rotation ticks, each row followed by its count of ticks
The counts run from 0 to 784.
[100 121 168 155 117 101 137 104 110 119  97 138  73 119 118 130 170 154
 113 128 103 149 128 122 109 116 120 105 102 121 111 131 110  52 155  76
 139] : 260
[ 82 109 146 103 126 155 131  96 121 118 133  92 107 108 145 166  84  86
 125  73 102 108 130 145 164  96 119 115 162 150 144 143 128 101 145  96
  98] : 671
[ 66  93 143 144 161 105 116 103 109 135 117 113 114 106 151 167 132 124
  85 115  79 190 149 121 158 141 100 138 127 137 147  92 106 120 148  93
 121] : 326
[103 113 111 124  91  99  71 117 123 111 113 109 114  95 154 157 130 153
 145  90 145 114 135 117 147 142 141 114 120 134  92 133 176  67 179 126
 123] : 569
[107 130 152 148 107 118 107  84 126 119 103 148  72 115 141 165 147 184
 138 117 113 134 138 136  85 100 124 127  94 136 111 117  89  65 169 108
 148] : 487
[134 105 117 133 126 178 122 106  89  97  94 104  89 119 169 128  99 138
 167  89 101 130 159 119 149 140  99 104 144 112 125 146 142  75 171 111
 131] : 696
[128 116 114  99 122 123  96  81 140 119 139 106 139 120 165 132 144 158
 141  96 153  91 144 108 125 102 165 128 127 109 135  77 105  56 156 111
 151] : 715
[103 114 186 156 123  97 137 106 103  99 105 150  75 118 114 155 172 142
 105 104 107 135 133 107 137 127 139 113 135 115 129 147 126  62 137  75
 119] : 119
[ 85 128 121 139 159 110 115 116  97 141  87  88 117 100 187 142 131 127
 160 111  81 154 176 122 137 143  96 118 110 110 122 100 154  99 166  96
 130] : 581
[ 90  90 156 155 139 133 134 131  82 101 103  94 112 119 145 137 124  94
  97 100  84 153 147 105 167 151  96 117 144 117 134 134 130 101 167  67
 117] : 525
[116  63 107  99 105 166 122  91 128 125 147 108 115 104 137 140  99  91
  91  83 126 144 118 143 169 124  98 112 162 149 117 125  94  85 161 112
 125] : 644
[ 99  97 145 143 114 114 132  89 129 140 123 142  89 114 128 140 149 147
 119 127 100 133 121 133 108  92 119 128 105 146 105 114  66  50 166  99
 166] : 713
[ 83 109 173 114 161 117 151  88 126 114 135 101 123 125 149 148 133 116
 104  94 104 119 140 114 148  93 147 132 155 116 177  89  93  83 121  69
 127] : 239
[113 110 168 160 165 125 140  93 100 114 114 113 117 122 150 146 174 141
 109 112  85 144 153 101 128 130 110 138 127 113 162  88  89  97 139  56
 134] : 606
[ 69 106 141 121 161 116 128 111 109 103  99 105  97 108 154 150  96 131
 128  88 101 170 156 113 177 148 135 116 159 114 155 132 169  89 135 117
 108] : 637
[136 106 142 120 117 138 120  69 127 134 138 123 107 105 121 148 177 123
  71  98 119 170 115 145 126 122  82 112 135 136 131  84  71 103 137  77
 114] : 759
[161 131 123 134 111 112  95 105 101 112 108 114 118 103 149 127 195 156
 147  94 140 121 137 111 128 155 109  99 117 109  99 117 156  59 158  87
 118] : 595
[ 88  83 142 139 171 148 130 104 111 118 119 113 108 100 142 153 116 134
 104 112  90 194 141 116 174 152 102 144 157 148 160 112 107  98 135 105
 117] : 185
[119 152 129 103 128  94  89 101 127 132 126  75 140  93 157 140 186 141
 134 103 145 119 126 126 122 128 142 113 103 129 124  76 149  69 143  79
 104] : 228
[110  76 159 158 108 164 119 100 113  87 132 131 104 131 137 161 116 138
 101  95 110 110 137  96 139 119 128 147 141 135 141 129  70  91 181  90
 149] : 152
[ 99 115 141 106 113 148 122  94 126 114 147  99 113  95 139 176 104  99
 136  61 112  93 115 149 162 106 121 119 163 159 136 147 138  92 140  94
  95] : 138
[100 107 118 143 168 139 117 103 104 146 109  75 151  99 192 138 139 135
 153 115  84 139 161 126 143 139  97 142 114 134 134  78 103  99 165  90
 139] : 128
[ 93 117 160 128 137 110 131  94 102 108 102 130  79 113 139 175 120 110
 106  73  98 165 153 127 158 128 105  98 164  99 148 134 158 118 132  98
 103] : 245
[110 142 135 146 131 123 118 111 102 140  97  98  96  86 144 140 173 156
 152 132 100 167 119 148 120 143  89 119  89 155 101 120 133  64 149  79
  99] : 707
[ 79 127 154 145 121  77 113 101 120 138 107 120 108 111 163 167 142 133
 150 100  94  87 157 122 113  93 138 121 101 113 114 119 126  86 172  88
 151] : 234
[130 128 139 146 105 152 113  95  91 111  95 107  92 134 160 153 131 125
 119  97  99 127 164 125  96 115  84 100 108  93 120 109 105 117 192  76
 132] : 640
[115 114 147 136  96 116 107 110 111 116 117 112  90 108 113 133 168 128
  68 122 138 184 106 124 125 146 106 107 101 150 101 117 108  72 161  71
 102] : 679
[ 71 110 158 120 122 106 101  87 149 115 143 105 122 121 144 176 126 143
  88 101 127 125 131 118 126  95 163 149 126 144 159  84  81  96 154  99
 130] : 659
[133 111 160 152 127 141 125 104 105 118 134 106 126  91 120 152 190 126
 105 100 111 133  99 127 151 143  95 130 135 162 131 115  96  91 139  51
  97] : 339
[109  71 122 128 103 151 129 107 102  95 106 129  79 131 129 133  92 111
  88  90 107 175 146 114 156 134  98 103 153 108 117 147 111  86 175 117
 138] : 724
[111 161 150 117 145 104 116  73 135 142 126 105 114  91 141 166 187 160
 133 107 117 138 119 151 115 112 126 128 115 147 142  88 114  77 114  77
  97] : 114
[119 120 136 120 129  92 115 106 110 104 100 123 109 113 146 117 159 153
 159  92 133 106 150 104 146 129 154  99 143  91 123 128 173  40 150 103
 134] : 63
[135 119 109 136 152 140 110  94 113 150 118  98 140  72 161 132 182 149
 173 111 103 137 122 151 146 147  86 131 118 158 110 106 125  66 141  92
 111] : 395
